(in the rows, 128 means zero)
Rotation paths and how fast each direction turns (degrees per step)
Each turn is a multiple of 5 degrees from 10 to 175, or 0.
Each row of a path follows its step; steps can be skipped.
Path 1:
step 0: [130 129 127 130 127 123 129 123 124 130 128 125 134 126 123 116 131 140
 139 131 134 117 137 123 131 143 132 119 131 123 138 130 125 126 129 131
 136 137 119 122 134 130 117 131 126 124 134 120 128 125 120 132]
step 1: [131 136 130 140 131 124 120 136 132 128 126 136 134 136 127 129 122 123
 126 134 129 121 126 133 128 123 117 129 128 127 137 133 127 126 121 134
 138 137 128 122 129 116 141 120 135 133 132 131 128 130 141 135]
step 2: [129 126 126 127 138 133 135 131 127 141 138 135 119 127 130 136 119 129
 134 122 126 126 127 122 124 131 119 128 120 136 130 120 137 117 128 131
 131 120 134 133 139 127 133 140 119 119 126 122 125 120 127 133]
step 3: [123 129 125 127 128 134 136 131 121 124 131 122 122 126 121 129 127 132
 131 133 133 118 125 137 126 138 133 134 136 131 116 137 130 138 123 121
 137 132 133 131 128 140 138 121 135 121 129 124 124 139 121 133]
step 4: [136 128 122 127 137 133 126 129 131 130 136 135 145 136 123 127 124 119
 128 130 124 136 131 133 131 127 132 134 120 125 115 128 116 137 130 132
 119 133 132 126 118 129 135 131 121 132 123 134 116 124 128 127]
step 5: [130 124 130 130 131 129 116 132 130 119 123 120 115 131 131 121 128 124
 131 118 130 128 123 121 119 123 129 142 127 128 125 131 126 130 136 128
 125 121 114 134 134 136 125 132 116 123 118 128 132 133 124 120]
step 6: [124 126 133 112 115 118 127 119 122 125 129 128 123 131 117 129 132 130
 127 121 132 137 123 131 132 124 131 132 141 132 130 123 127 135 127 125
 123 137 131 138 126 121 132 121 137 134 129 122 128 121 124 117]
step 7: [126 132 132 137 131 123 125 118 117 140 122 131 140 130 130 125 138 128
 122 129 128 124 129 129 129 119 134 127 133 120 127 127 128 126 130 122
 131 124 136 129 122 134 110 133 120 130 123 130 130 119 138 124]
step 8: [120 118 120 135 119 132 132 137 134 120 129 135 120 117 131 129 129 121
 122 122 130 129 126 125 125 128 119 119 132 128 128 136 121 120 128 119
 122 123 127 127 130 122 122 126 135 137 129 129 140 133 142 127]
step 9: [126 132 130 120 118 133 134 127 123 131 124 130 125 128 131 130 122 139
 130 126 113 126 138 139 140 131 130 121 128 124 130 124 135 123 132 123
 120 121 123 125 131 125 129 134 129 130 141 135 133 120 116 133]
[127 125 127 131 127 129 125 131 129 130 126 131 128 127 129 127 125 126
 128 129 125 126 129 126 130 126 124 129 129 126 129 127 125 129 127 129
 126 130 124 127 127 131 128 127 127 130 131 127 128 129 125 127]  95
Path 2:
step 0: [139 136 128 134 143 125 133 120 124 119 115 130 131 130 124 127 136 121
 123 123 122 123 138 144 125 119 125 123 130 121 123 134 127 124 127 131
 125 124 110 124 132 125 125 138 137 123 122 122 130 129 125 126]
step 1: [132 120 114 128 120 124 125 137 132 121 140 127 129 133 123 129 134 108
 119 126 131 120 118 130 124 136 133 130 137 130 126 122 132 130 130 122
 120 141 126 134 134 131 120 134 127 134 137 126 130 116 122 130]
step 2: [125 131 128 121 114 145 129 125 127 142 123 133 128 123 122 138 140 125
 133 134 137 137 125 131 134 133 128 135 115 132 132 128 129 125 118 122
 124 128 135 125 131 127 135 117 129 127 127 124 141 125 130 137]
step 3: [128 142 144 139 126 118 127 137 133 127 124 119 130 124 131 124 142 137
 133 137 116 117 124 126 138 122 123 124 135 116 136 133 122 128 125 133
 125 130 128 121 127 125 136 121 131 123 127 126 125 135 130 128]
step 4: [130 125 131 126 125 127 129 125 126 125 135 121 126 135 131 130 117 118
 132 124 130 128 126 132 122 125 130 126 134 117 120 133 133 127 118 136
 137 139 117 120 131 135 130 142 107 127 133 129 118 129 141 125]
step 5: [138 118 118 129 127 135 131 130 126 129 115 124 131 137 138 127 129 134
 118 120 135 135 134 130 133 137 123 130 120 134 125 125 125 126 123 115
 122 121 117 134 130 128 120 121 132 130 142 129 131 126 145 123]
step 6: [132 145 124 139 134 126 137 128 125 122 131 127 126 126 127 127 131 129
 125 135 123 133 127 121 129 131 122 114 121 142 132 116 125 120 135 128
 115 135 136 122 136 125 126 132 125 127 127 115 142 132 120 130]
step 7: [123 131 127 117 114 140 127 130 131 128 130 121 128 129 135 120 133 119
 144 124 130 115 135 136 124 125 137 118 139 122 129 137 130 126 129 136
 126 121 136 132 140 134 134 133 125 135 125 125 131 136 117 128]
step 8: [130 122 133 126 131 124 124 133 133 141 117 131 122 142 113 123 139 124
 131 120 122 132 114 121 134 132 122 129 125 122 119 136 137 124 124 132
 128 116 122 137 131 123 134 132 125 125 130 131 123 119 135 130]
step 9: [132 128 143 128 129 118 141 131 117 116 129 135 142 133 120 136 129 122
 125 140 136 132 127 127 122 130 112 127 124 124 130 124 125 136 129 128
 123 135 125 128 131 135 128 119 128 129 123 127 134 125 139 117]
[128 131 126 125 129 125 127 128 123 129 129 128 129 131 128 131 131 130
 129 127 130 131 126 125 127 129 131 129 126 129 128 130 128 128 129 128
 128 126 127 129 127 128 126 123 128 129 131 126 128 127 130 130]  110
Path 3:
step 0: [126 122 139 126 141 143 135 127 130 123 128 122 137 136 132 133 137 139
 128 123 134 132 132 123 133 120 132 111 131 122 132 132 130 129 128 126
 131 126 137 133 128 123 134 127 139 124 139 123 128 124 135 127]
step 1: [119 124 128 128 114 138 130 124 136 127 124 126 122 134 129 127 129 118
 117 122 131 140 124 123 127 124 131 126 128 134 132 127 126 134 132 133
 133 120 139 127 139 134 133 141 130 145 137 127 124 121 127 127]
step 2: [130 121 140 137 136 131 121 133 126 122 132 124 135 123 127 126 130 129
 116 130 124 138 138 120 138 121 134 117 129 132 132 123 132 139 123 131
 121 133 121 126 134 125 121 129 126 142 135 122 137 130 120 129]
step 3: [118 121 137 118 122 138 136 133 125 126 124 116 133 130 131 129 128 133
 124 123 121 133 135 123 129 128 129 124 133 132 117 127 122 132 131 124
 129 114 122 139 129 131 139 128 121 132 133 128 123 138 113 124]
step 4: [121 115 133 127 125 136 132 128 136 122 130 122 127 135 124 135 127 125
 128 139 128 142 136 124 128 128 134 133 129 123 132 128 127 131 131 112
 110 132 141 128 137 130 122 123 125 132 126 123 126 130 128 139]
step 5: [131 123 131 126 135 138 120 124 127 125 133 118 135 134 119 117 131 125
 117 125 132 128 127 116 130 127 122 117 125 123 125 131 133 126 135 130
 117 121 131 143 135 130 142 124 123 132 121 123 128 118 127 130]
step 6: [131 128 134 119 125 145 133 117 115 123 136 135 123 139 127 132 135 131
 122 122 128 143 133 134 127 122 126 119 129 129 131 131 128 126 128 125
 122 124 132 124 126 130 131 122 137 138 142 119 122 131 129 129]
step 7: [130 126 136 130 130 135 136 123 145 131 128 125 128 133 128 125 125 129
 121 127 138 148 138 133 135 129 130 123 127 122 132 124 130 130 136 137
 127 120 127 131 141 117 127 135 123 138 126 128 132 123 126 120]
step 8: [130 120 144 122 134 121 126 120 131 121 131 119 129 125 124 129 134 125
 126 124 124 142 127 114 126 121 125 124 126 129 133 127 119 135 125 126
 126 130 123 135 136 137 134 135 134 128 145 121 133 129 120 123]
step 9: [119 127 124 125 136 136 131 131 127 126 130 115 132 128 129 128 121 126
 123 126 120 146 131 121 130 125 139 120 141 139 120 135 123 136 135 123
 125 115 142 122 131 122 129 125 128 131 128 128 129 132 125 123]
[131 128 128 127 127 129 127 125 130 130 129 127 125 128 129 128 128 129
 128 128 129 128 129 130 131 127 126 129 127 125 131 128 128 125 127 131
 126 128 131 128 122 126 132 127 130 129 129 126 127 125 130 128]  55
[129 126 129 125 128 127 125 131 129 128 130 126 128 129 126 130 132 127
 129 127 129 127 130 127 129 126 127 126 127 130 129 127 131 128 129 128
 129 128 124 130 126 126 127 130 124 126 128 128 132 126 131 129]  135
Path 4:
step 0: [114 132 129 127 134 125 119 136 132 132 130 133 143 134 124 130 135 136
 134 125 137 126 141 127 128 121 136 131 128 134 122 132 127 130 121 136
 139 118 125 132 125 127 126 128 135 128 125 139 129 128 139 131]
step 1: [120 122 129 123 132 117 126 129 133 130 130 134 132 131 116 131 139 129
 124 129 140 135 144 130 127 126 136 128 123 141 125 137 131 126 124 134
 125 115 129 132 117 133 132 132 130 126 126 121 135 132 126 127]
step 2: [118 125 132 125 125 123 137 128 136 125 122 121 124 123 110 122 137 123
 133 127 128 135 146 130 129 131 132 132 122 131 120 125 129 123 123 136
 129 119 133 132 124 131 137 122 124 129 127 133 129 136 130 137]
step 3: [120 131 128 130 125 121 140 125 131 135 122 133 133 132 116 126 135 127
 128 136 129 130 143 124 118 132 134 125 127 126 115 122 126 130 119 137
 132 124 119 129 132 136 118 129 126 133 126 135 125 129 132 140]
step 4: [123 137 126 135 130 121 136 123 121 132 121 136 130 123 126 130 131 127
 128 137 134 131 135 125 121 123 144 126 122 130 119 124 124 136 128 137
 137 123 122 132 115 131 127 132 128 127 117 123 136 139 130 130]
step 5: [119 127 131 123 138 123 143 127 129 126 118 129 135 112 132 130 127 128
 133 135 137 125 141 126 120 128 140 136 124 133 122 130 125 125 124 128
 125 128 126 128 124 127 138 130 130 128 123 125 123 142 129 128]
step 6: [120 126 131 118 140 124 141 124 126 135 121 129 138 126 123 128 133 137
 135 129 123 115 142 129 131 134 130 127 125 126 122 125 129 117 125 124
 125 124 123 132 119 127 121 122 126 135 122 128 125 139 129 130]
step 7: [118 144 126 123 132 130 127 115 124 139 119 118 140 136 133 128 138 132
 130 129 128 128 141 127 124 126 130 126 123 135 118 130 125 120 126 132
 130 122 128 132 122 122 123 126 122 130 122 127 132 133 132 130]
step 8: [115 137 130 125 130 126 132 121 129 121 134 125 136 125 130 136 133 133
 130 136 123 129 142 128 116 122 124 128 118 137 122 134 128 124 128 138
 130 117 125 131 121 128 129 127 131 120 135 120 125 134 134 125]
step 9: [117 118 132 129 129 131 131 123 128 120 132 128 136 128 119 125 128 131
 134 137 126 121 149 125 127 122 125 121 124 128 115 127 127 126 125 139
 122 129 136 130 118 122 131 122 131 131 127 116 127 133 132 129]
[129 127 127 129 128 129 131 129 126 127 127 131 125 127 128 127 126 127
 127 130 129 129 128 127 125 129 131 126 130 125 125 123 129 132 131 128
 129 130 128 128 129 126 128 129 129 128 127 127 124 130 127 129]  55
[125 129 128 128 128 128 126 129 127 129 126 128 129 130 130 128 129 126
 129 130 129 129 127 128 126 129 127 131 130 130 126 128 125 128 122 129
 126 130 131 126 132 124 131 130 128 128 127 129 126 127 127 130]  155
[125 129 128 125 128 132 132 129 126 128 127 128 126 130 126 125 129 129
 132 127 130 128 131 129 125 127 126 129 127 128 129 129 127 129 128 126
 130 127 125 125 127 128 130 128 130 128 127 126 131 125 127 127]  0
Path 5:
step 0: [128 119 141 118 126 138 134 133 133 127 137 133 131 131 133 128 115 128
 131 134 128 137 126 132 139 122 127 132 130 119 136 128 133 132 121 132
 130 135 128 132 123 128 131 129 133 131 127 140 113 126 126 134]
step 1: [129 123 120 132 123 125 134 136 138 134 121 135 126 138 125 130 121 128
 124 137 125 143 137 128 123 120 122 119 128 123 126 127 125 129 121 136
 131 123 123 131 127 127 135 132 134 135 127 125 119 141 125 136]
step 2: [138 122 133 135 132 131 141 126 118 133 134 136 124 129 127 134 129 127
 122 139 134 129 132 125 131 127 115 116 121 130 129 121 128 127 124 124
 120 123 123 126 133 123 132 126 122 126 122 139 119 135 134 127]
step 3: [129 119 127 116 120 122 135 129 129 133 128 139 118 122 132 122 114 128
 123 135 129 123 134 123 134 124 126 131 122 129 131 124 124 127 130 123
 130 128 131 128 139 128 138 120 127 124 139 130 125 134 137 117]
step 4: [129 124 121 126 128 128 130 118 124 132 122 137 134 131 132 126 118 129
 134 126 137 134 132 138 126 132 128 119 115 129 133 138 133 125 125 125
 134 131 128 118 127 129 141 133 125 128 121 121 132 139 135 116]
step 5: [123 123 131 130 129 126 137 131 131 117 126 133 127 134 136 138 116 121
 126 123 135 132 133 128 138 125 127 129 120 128 134 137 138 131 120 126
 123 141 132 120 129 116 129 129 128 120 126 139 134 124 124 127]
step 6: [134 115 127 134 118 125 129 131 131 123 134 128 128 127 136 129 116 140
 118 128 123 132 133 133 127 119 137 129 126 126 130 139 142 122 124 124
 131 126 124 123 133 131 132 125 139 132 131 131 125 137 122 138]
step 7: [137 129 142 131 137 132 135 128 134 136 137 128 132 130 122 138 125 124
 129 133 129 143 135 134 135 129 131 131 123 127 128 133 130 130 125 127
 129 127 130 120 140 133 129 131 126 134 124 132 118 143 126 134]
step 8: [129 125 126 134 127 128 142 134 134 138 131 133 120 118 127 130 113 130
 126 142 130 139 128 138 134 121 122 129 125 129 131 119 127 140 131 125
 128 130 126 131 130 124 120 133 138 127 135 128 123 128 135 130]
step 9: [140 125 123 131 119 124 135 119 124 134 130 139 131 134 131 124 119 137
 131 139 138 138 121 132 127 120 122 120 133 113 129 124 126 128 126 133
 133 129 128 127 134 136 134 122 126 127 125 137 126 132 131 120]
[128 127 128 126 129 129 126 127 127 127 131 127 128 127 132 125 126 129
 126 132 126 127 125 126 128 125 126 130 129 124 130 131 128 126 129 130
 125 127 130 129 130 131 128 125 129 127 128 128 130 127 129 129]  120
[131 129 128 128 125 129 130 127 127 129 128 123 128 128 125 129 125 126
 130 131 128 128 131 128 124 129 128 127 128 131 127 125 126 127 128 129
 127 126 128 128 129 130 126 128 128 128 130 130 128 126 132 126]  60
Path 6:
step 0: [124 115 137 139 129 125 131 143 118 123 123 120 131 132 138 131 129 123
 130 118 134 122 128 123 133 127 121 122 115 120 126 130 121 125 137 124
 129 122 126 143 129 128 139 122 121 123 131 137 117 123 131 117]
step 1: [123 124 128 124 123 120 127 138 126 132 124 135 114 116 119 130 131 129
 124 124 137 137 128 114 133 133 126 123 139 130 135 124 128 124 135 133
 121 121 133 122 108 143 123 126 135 127 128 120 125 135 129 132]
step 2: [132 114 130 131 126 126 136 136 127 127 119 125 120 136 140 126 125 115
 128 123 141 124 135 127 123 125 119 140 117 122 136 133 122 130 124 122
 132 126 132 121 136 128 135 136 135 114 126 127 128 119 119 134]
step 3: [128 127 115 132 130 118 136 134 122 128 132 134 123 136 117 140 120 130
 123 118 123 129 133 111 137 128 133 123 125 124 132 123 129 120 127 126
 118 120 129 129 116 127 128 132 125 122 130 124 127 135 128 108]
step 4: [128 128 135 121 138 138 136 143 138 121 117 127 118 131 132 122 126 134
 116 122 137 126 129 128 125 117 120 126 133 125 140 119 119 132 125 120
 135 134 120 125 122 137 125 134 137 127 134 123 128 119 122 130]
step 5: [123 122 119 134 115 117 145 132 129 135 137 131 139 138 133 135 123 131
 131 125 129 123 122 111 125 117 132 134 127 128 125 133 124 122 143 122
 123 122 128 129 120 131 127 134 127 122 123 137 127 119 126 128]
step 6: [136 132 127 123 139 115 125 139 128 123 128 127 116 125 136 121 125 134
 114 126 124 134 129 128 123 126 123 125 118 130 132 131 127 128 125 120
 132 124 125 137 104 133 135 126 136 127 131 118 129 126 141 127]
step 7: [133 117 130 141 117 130 135 127 133 131 122 131 134 125 135 124 134 123
 117 125 139 134 132 118 130 120 124 130 128 120 133 123 123 113 134 138
 131 128 125 133 132 143 123 137 123 125 124 134 135 115 131 123]
step 8: [132 128 126 130 126 112 141 133 136 128 131 124 119 130 134 123 127 133
 127 122 123 130 137 121 129 145 139 123 127 127 123 124 126 140 132 129
 129 123 126 125 114 130 138 120 130 109 125 122 121 121 125 128]
step 9: [128 129 131 125 131 125 136 128 129 124 122 129 126 122 126 135 119 119
 120 112 138 129 124 131 123 127 116 115 122 131 138 127 126 110 135 131
 143 117 126 130 134 129 124 139 135 120 135 127 131 120 136 125]
[131 129 128 128 129 131 126 130 130 129 126 126 125 127 131 131 126 129
 126 128 127 129 129 128 128 128 126 124 130 132 132 130 131 127 129 129
 128 130 129 126 128 127 128 130 129 128 127 130 131 129 130 131]  145
Path 7:
step 0: [145 126 123 116 119 140 124 124 125 130 134 122 130 133 135 125 130 128
 132 126 139 133 126 129 129 128 128 129 117 126 129 127 129 140 139 132
 134 133 120 131 139 125 124 139 127 121 112 121 127 122 125 120]
step 1: [133 130 123 134 133 146 133 123 129 132 129 119 123 130 126 133 130 128
 124 120 130 130 127 128 128 127 121 123 126 130 116 120 131 133 128 141
 135 134 131 138 137 124 151 129 131 133 123 118 133 127 133 122]
step 2: [131 129 125 124 130 148 135 126 119 125 138 108 132 137 130 130 122 123
 130 131 127 132 125 129 133 126 120 126 116 131 138 123 137 131 132 122
 125 130 124 131 141 131 127 116 122 129 123 130 129 137 130 123]
step 3: [130 132 119 120 131 128 132 137 120 124 131 125 136 128 133 134 125 128
 123 128 126 134 124 126 127 129 128 119 119 142 126 126 120 135 126 131
 128 123 126 129 145 120 146 132 129 134 129 120 121 146 123 131]
step 4: [134 122 121 128 131 137 132 122 118 122 135 121 141 131 137 132 123 132
 118 134 124 126 122 124 137 122 135 135 120 133 123 131 117 126 129 136
 125 126 130 139 140 136 128 125 131 132 124 141 121 126 135 139]
step 5: [141 124 126 120 131 132 133 125 116 115 126 131 131 122 139 123 124 140
 128 119 124 124 125 134 110 131 135 124 119 138 129 132 130 133 136 131
 122 131 135 129 138 127 130 133 131 130 122 128 120 129 130 123]
step 6: [129 127 117 132 132 139 127 120 127 119 121 116 132 130 132 127 122 126
 134 126 127 116 134 120 130 141 139 127 116 120 116 123 121 120 128 141
 120 134 128 132 134 123 132 134 128 133 126 126 122 125 131 124]
step 7: [132 121 130 122 124 139 137 129 128 115 126 118 125 123 129 125 121 129
 127 136 117 121 130 131 132 127 129 130 116 125 132 139 138 132 132 136
 120 131 132 123 137 124 126 130 135 126 132 115 133 136 144 120]
step 8: [126 135 117 128 116 130 139 132 123 122 127 120 127 124 142 125 120 132
 128 137 129 122 130 117 129 132 125 124 127 131 122 125 114 124 129 133
 132 130 126 119 138 114 126 117 129 133 127 110 125 127 132 125]
step 9: [125 125 115 134 117 139 132 121 125 122 125 125 133 116 127 133 122 131
 120 129 127 137 124 125 123 124 134 128 121 124 123 141 127 128 128 130
 129 124 122 112 141 130 131 121 128 127 133 131 137 127 144 137]
[126 127 125 129 131 127 128 126 131 128 128 128 130 128 128 128 126 128
 126 126 129 129 125 126 129 128 128 130 130 127 124 125 128 128 126 131
 124 128 124 129 128 129 130 125 131 127 132 127 130 126 126 128]  145
Path 8:
step 0: [124 129 129 125 131 111 120 135 132 132 125 121 124 128 117 123 122 115
 128 122 139 124 135 133 127 126 134 126 126 128 132 130 131 124 126 125
 110 134 128 124 128 119 138 109 134 133 132 136 121 141 119 136]
step 1: [140 136 138 128 126 122 135 127 124 120 134 128 122 131 123 125 124 126
 129 115 135 122 134 119 131 130 118 135 124 121 108 142 134 124 124 131
 130 116 115 136 127 132 127 126 131 132 127 130 128 116 123 136]
step 2: [120 132 122 126 114 132 128 126 124 132 152 125 124 127 109 125 138 125
 119 124 132 126 122 121 130 121 122 130 124 139 124 122 129 128 130 125
 121 129 122 118 134 116 128 131 127 131 131 133 143 133 128 124]
step 3: [129 129 133 130 113 127 127 124 132 132 124 142 134 118 126 122 130 132
 135 124 131 130 130 136 125 118 130 134 121 127 115 118 125 114 130 124
 125 132 133 124 118 136 111 117 135 140 124 121 135 121 139 135]
step 4: [138 118 133 119 132 127 125 124 125 125 130 143 132 131 117 137 127 128
 118 126 132 122 135 134 116 125 137 137 133 137 135 130 137 111 119 121
 138 128 126 120 142 124 131 124 117 130 135 129 130 131 127 127]
step 5: [115 122 122 133 132 124 119 125 131 136 130 134 135 123 131 115 137 141
 126 120 124 110 127 127 130 129 127 139 115 110 125 140 135 122 125 136
 127 124 128 135 127 128 130 120 129 124 137 122 131 131 125 121]
step 6: [130 128 119 115 126 137 121 116 131 126 142 134 122 126 136 135 140 117
 124 125 126 131 128 142 125 142 123 135 126 123 129 121 135 125 125 136
 128 134 121 123 131 130 135 129 138 135 131 134 124 112 119 125]
step 7: [119 128 118 137 118 121 119 137 123 135 131 135 121 125 116 120 125 126
 130 117 123 141 134 132 132 133 127 125 116 136 134 121 127 127 122 124
 130 122 127 133 132 138 128 120 123 131 138 123 109 125 132 123]
step 8: [138 129 128 130 123 132 135 124 134 122 124 127 125 121 112 133 126 125
 128 125 133 119 140 128 129 139 133 131 131 125 139 131 110 121 125 124
 130 119 132 127 115 122 131 119 140 122 135 126 129 113 117 125]
step 9: [137 125 125 140 125 132 135 131 124 136 140 129 131 132 131 116 129 138
 122 119 132 132 129 139 128 125 116 137 134 130 123 125 118 127 124 133
 132 125 120 129 129 126 134 121 115 107 129 137 132 124 134 119]
[129 125 127 127 126 126 129 127 131 128 127 129 129 124 129 125 127 126
 129 130 129 128 129 128 128 131 129 125 128 133 130 124 127 125 129 126
 128 126 128 130 128 130 130 129 128 132 129 127 129 129 130 130]  90
[127 130 128 130 126 130 130 129 124 126 128 127 128 130 123 126 125 127
 128 128 128 127 128 129 128 127 129 129 131 131 125 124 128 127 127 129
 128 127 127 129 124 126 128 129 129 126 128 126 130 126 130 129]  55
